In the data rows, 128 means zero.
Here are some points, one per row:
(136, 194, 076, 112, 095, 157, 096, 133, 124, 121, 163, 213, 092, 103, 040, 137, 127, 164, 138, 112, 148, 120, 087, 130, 130, 153, 123, 105, 126, 176, 092, 031)
(150, 134, 180, 162, 255, 129, 255, 153, 128, 113, 033, 226, 210, 233, 000, 113, 135, 100, 053, 085, 118, 091, 202, 122, 136, 080, 032, 135, 144, 255, 076, 129)
(143, 136, 107, 124, 095, 110, 112, 146, 118, 123, 151, 193, 109, 086, 128, 128, 118, 114, 142, 220, 117, 102, 145, 093, 106, 089, 126, 140, 141, 100, 156, 137)
(126, 149, 202, 103, 255, 065, 167, 108, 144, 255, 136, 153, 114, 099, 117, 120, 138, 115, 255, 121, 122, 120, 120, 117, 186, 075, 121, 101, 172, 098, 094, 129)
(153, 111, 145, 112, 094, 142, 127, 115, 132, 115, 163, 119, 121, 112, 137, 115, 134, 134, 106, 111, 126, 109, 087, 184, 200, 132, 108, 115, 122, 098, 143, 134)
(115, 119, 120, 152, 086, 076, 108, 129, 139, 102, 123, 145, 100, 099, 133, 153, 123, 181, 118, 185, 139, 083, 134, 147, 112, 064, 104, 117, 158, 103, 113, 102)
(100, 077, 164, 133, 072, 160, 091, 118, 145, 131, 073, 128, 139, 115, 145, 118, 132, 180, 126, 125, 127, 113, 128, 167, 147, 169, 134, 113, 129, 095, 052, 093)
(153, 107, 097, 161, 107, 195, 114, 115, 207, 142, 156, 109, 109, 097, 138, 181, 125, 166, 131, 150, 128, 113, 087, 146, 116, 253, 104, 104, 084, 106, 169, 115)
(144, 111, 141, 169, 161, 044, 090, 139, 129, 133, 127, 051, 118, 236, 094, 112, 126, 196, 081, 219, 134, 255, 142, 118, 124, 098, 236, 193, 119, 115, 175, 137)
(149, 126, 078, 112, 102, 129, 096, 119, 116, 134, 137, 141, 131, 108, 156, 116, 128, 134, 147, 128, 137, 112, 153, 130, 119, 129, 122, 165, 119, 107, 125, 186)
(133, 130, 105, 113, 081, 085, 162, 099, 124, 120, 134, 087, 144, 098, 125, 116, 108, 110, 117, 126, 131, 111, 126, 127, 114, 117, 102, 141, 130, 106, 126, 166)
(117, 112, 101, 068, 109, 122, 106, 115, 128, 103, 103, 119, 125, 118, 134, 122, 134, 168, 136, 115, 124, 111, 109, 118, 114, 102, 119, 128, 135, 101, 110, 153)
(180, 198, 114, 102, 099, 138, 130, 130, 115, 120, 177, 157, 149, 113, 121, 127, 124, 167, 151, 126, 131, 118, 099, 119, 126, 169, 130, 099, 119, 255, 104, 053)
(154, 208, 156, 095, 235, 111, 076, 105, 136, 123, 170, 186, 108, 101, 098, 104, 124, 191, 123, 117, 144, 111, 102, 098, 120, 136, 117, 130, 139, 139, 097, 168)
(115, 128, 088, 120, 127, 123, 092, 130, 129, 113, 130, 122, 141, 110, 138, 100, 131, 080, 130, 141, 109, 115, 123, 089, 112, 117, 125, 106, 119, 098, 088, 167)
(150, 157, 091, 076, 086, 133, 114, 112, 129, 123, 142, 080, 114, 121, 119, 117, 121, 020, 127, 109, 118, 112, 109, 145, 149, 136, 125, 124, 120, 112, 130, 142)
(153, 119, 106, 110, 076, 147, 113, 159, 133, 140, 132, 107, 123, 101, 123, 136, 085, 136, 103, 116, 124, 102, 107, 145, 116, 116, 116, 135, 127, 092, 127, 135)
(124, 100, 109, 136, 158, 168, 101, 093, 096, 114, 149, 139, 115, 130, 132, 132, 114, 149, 141, 106, 112, 104, 145, 102, 107, 152, 142, 155, 121, 117, 162, 168)
(108, 028, 126, 114, 130, 155, 255, 117, 126, 114, 120, 121, 255, 097, 155, 132, 138, 147, 125, 117, 145, 103, 101, 104, 122, 151, 109, 119, 127, 225, 129, 110)
(124, 142, 098, 145, 096, 072, 102, 100, 110, 120, 118, 125, 111, 104, 128, 149, 147, 127, 113, 128, 139, 097, 153, 121, 134, 096, 112, 143, 147, 101, 108, 120)
(129, 116, 112, 142, 102, 173, 092, 106, 138, 115, 141, 138, 128, 110, 145, 160, 133, 000, 117, 111, 119, 122, 117, 155, 130, 167, 136, 165, 121, 106, 114, 036)
(145, 116, 158, 121, 151, 166, 099, 102, 133, 128, 138, 113, 099, 113, 158, 112, 146, 178, 117, 118, 105, 111, 102, 084, 178, 183, 131, 115, 111, 094, 158, 050)
(128, 145, 134, 210, 156, 119, 101, 146, 125, 120, 115, 132, 099, 252, 164, 122, 109, 097, 064, 140, 136, 103, 203, 094, 142, 084, 020, 119, 143, 091, 123, 115)
(156, 131, 102, 116, 101, 176, 105, 107, 122, 122, 162, 144, 110, 122, 134, 116, 125, 032, 122, 132, 129, 109, 105, 143, 120, 179, 131, 112, 106, 097, 152, 024)
(143, 124, 119, 134, 085, 091, 101, 093, 128, 114, 124, 109, 132, 108, 131, 125, 122, 134, 153, 111, 107, 109, 138, 130, 112, 060, 129, 150, 134, 101, 118, 130)
(000, 255, 255, 215, 090, 236, 245, 126, 119, 121, 000, 159, 129, 091, 008, 119, 125, 139, 126, 129, 130, 255, 113, 142, 124, 255, 255, 097, 000, 192, 108, 143)
(044, 136, 144, 161, 154, 058, 078, 255, 133, 120, 096, 128, 121, 221, 133, 122, 139, 093, 088, 045, 139, 255, 122, 107, 118, 096, 225, 134, 158, 105, 248, 162)
(157, 113, 161, 128, 240, 131, 146, 128, 119, 096, 152, 131, 104, 098, 153, 133, 121, 119, 140, 105, 109, 103, 138, 116, 132, 131, 144, 152, 121, 090, 117, 167)
(150, 142, 210, 113, 255, 129, 087, 110, 126, 140, 160, 041, 119, 090, 120, 149, 133, 153, 178, 119, 120, 100, 115, 113, 174, 104, 118, 119, 134, 104, 147, 154)
(127, 115, 136, 106, 071, 123, 104, 104, 147, 130, 118, 229, 090, 114, 127, 133, 134, 137, 129, 106, 123, 093, 127, 144, 110, 109, 112, 141, 157, 104, 121, 188)
(156, 110, 085, 133, 096, 155, 144, 107, 113, 124, 134, 135, 105, 099, 145, 139, 120, 129, 142, 126, 121, 116, 143, 146, 120, 168, 116, 114, 127, 119, 147, 100)
(154, 132, 101, 192, 150, 051, 246, 230, 145, 119, 140, 128, 165, 255, 150, 115, 130, 099, 097, 198, 139, 255, 154, 131, 126, 081, 240, 142, 132, 139, 245, 151)
(112, 140, 112, 171, 149, 131, 098, 141, 127, 126, 137, 068, 119, 247, 124, 155, 113, 157, 090, 064, 121, 104, 255, 110, 117, 071, 034, 105, 127, 091, 101, 095)
(136, 127, 077, 106, 085, 136, 220, 105, 148, 129, 158, 138, 191, 099, 156, 124, 134, 134, 122, 114, 117, 109, 116, 144, 114, 160, 135, 105, 125, 223, 138, 077)
(174, 146, 147, 122, 081, 151, 099, 120, 129, 123, 179, 112, 132, 103, 129, 108, 147, 142, 127, 174, 141, 102, 151, 141, 134, 156, 121, 112, 134, 108, 126, 197)
(134, 184, 096, 127, 101, 203, 098, 134, 136, 121, 133, 000, 117, 113, 078, 150, 121, 140, 133, 125, 139, 102, 085, 151, 107, 228, 127, 106, 132, 093, 099, 068)
(099, 053, 151, 109, 188, 141, 189, 102, 137, 108, 114, 134, 221, 097, 163, 119, 126, 149, 132, 132, 142, 108, 133, 103, 175, 113, 122, 150, 139, 239, 119, 155)
(151, 123, 132, 147, 165, 100, 103, 191, 102, 118, 144, 145, 145, 209, 159, 159, 135, 094, 064, 192, 113, 255, 110, 106, 111, 092, 186, 129, 157, 183, 183, 183)
(141, 132, 102, 135, 093, 153, 121, 122, 123, 113, 147, 076, 097, 086, 117, 135, 141, 102, 128, 115, 136, 108, 131, 141, 106, 083, 119, 178, 139, 108, 117, 173)
(118, 133, 105, 115, 081, 120, 109, 143, 103, 111, 129, 115, 110, 109, 131, 144, 145, 186, 151, 161, 145, 089, 146, 152, 116, 101, 117, 133, 134, 108, 120, 183)
(132, 118, 110, 115, 091, 140, 099, 117, 115, 127, 135, 185, 122, 103, 172, 090, 148, 116, 137, 114, 148, 127, 115, 157, 104, 141, 121, 110, 110, 093, 103, 093)
(136, 131, 088, 102, 097, 099, 141, 091, 099, 130, 165, 148, 106, 112, 124, 122, 124, 167, 110, 089, 115, 109, 105, 155, 128, 104, 115, 128, 133, 133, 127, 178)
(005, 000, 237, 067, 152, 065, 132, 115, 129, 255, 000, 078, 101, 128, 230, 126, 119, 036, 255, 126, 135, 109, 100, 116, 113, 086, 112, 121, 181, 121, 093, 105)
Along one direction, these points spread out more than along any other. Take the direction at right angles to it along which they spread out most. Then take the direction at right angles to both along which they spread out most. Go by this last direction. Where along it does each point below lie, from 0 to 99? 50 is the average, and the first point above lies past it. One standard deviation of the points above along it is 16.
(153, 111, 145, 112, 094, 142, 127, 115, 132, 115, 163, 119, 121, 112, 137, 115, 134, 134, 106, 111, 126, 109, 087, 184, 200, 132, 108, 115, 122, 098, 143, 134) -> 54
(115, 119, 120, 152, 086, 076, 108, 129, 139, 102, 123, 145, 100, 099, 133, 153, 123, 181, 118, 185, 139, 083, 134, 147, 112, 064, 104, 117, 158, 103, 113, 102) -> 53
(099, 053, 151, 109, 188, 141, 189, 102, 137, 108, 114, 134, 221, 097, 163, 119, 126, 149, 132, 132, 142, 108, 133, 103, 175, 113, 122, 150, 139, 239, 119, 155) -> 18
(143, 136, 107, 124, 095, 110, 112, 146, 118, 123, 151, 193, 109, 086, 128, 128, 118, 114, 142, 220, 117, 102, 145, 093, 106, 089, 126, 140, 141, 100, 156, 137) -> 58
(154, 132, 101, 192, 150, 051, 246, 230, 145, 119, 140, 128, 165, 255, 150, 115, 130, 099, 097, 198, 139, 255, 154, 131, 126, 081, 240, 142, 132, 139, 245, 151) -> 70
(157, 113, 161, 128, 240, 131, 146, 128, 119, 096, 152, 131, 104, 098, 153, 133, 121, 119, 140, 105, 109, 103, 138, 116, 132, 131, 144, 152, 121, 090, 117, 167) -> 40
(149, 126, 078, 112, 102, 129, 096, 119, 116, 134, 137, 141, 131, 108, 156, 116, 128, 134, 147, 128, 137, 112, 153, 130, 119, 129, 122, 165, 119, 107, 125, 186) -> 56
(150, 142, 210, 113, 255, 129, 087, 110, 126, 140, 160, 041, 119, 090, 120, 149, 133, 153, 178, 119, 120, 100, 115, 113, 174, 104, 118, 119, 134, 104, 147, 154) -> 37
(151, 123, 132, 147, 165, 100, 103, 191, 102, 118, 144, 145, 145, 209, 159, 159, 135, 094, 064, 192, 113, 255, 110, 106, 111, 092, 186, 129, 157, 183, 183, 183) -> 67
(118, 133, 105, 115, 081, 120, 109, 143, 103, 111, 129, 115, 110, 109, 131, 144, 145, 186, 151, 161, 145, 089, 146, 152, 116, 101, 117, 133, 134, 108, 120, 183) -> 56
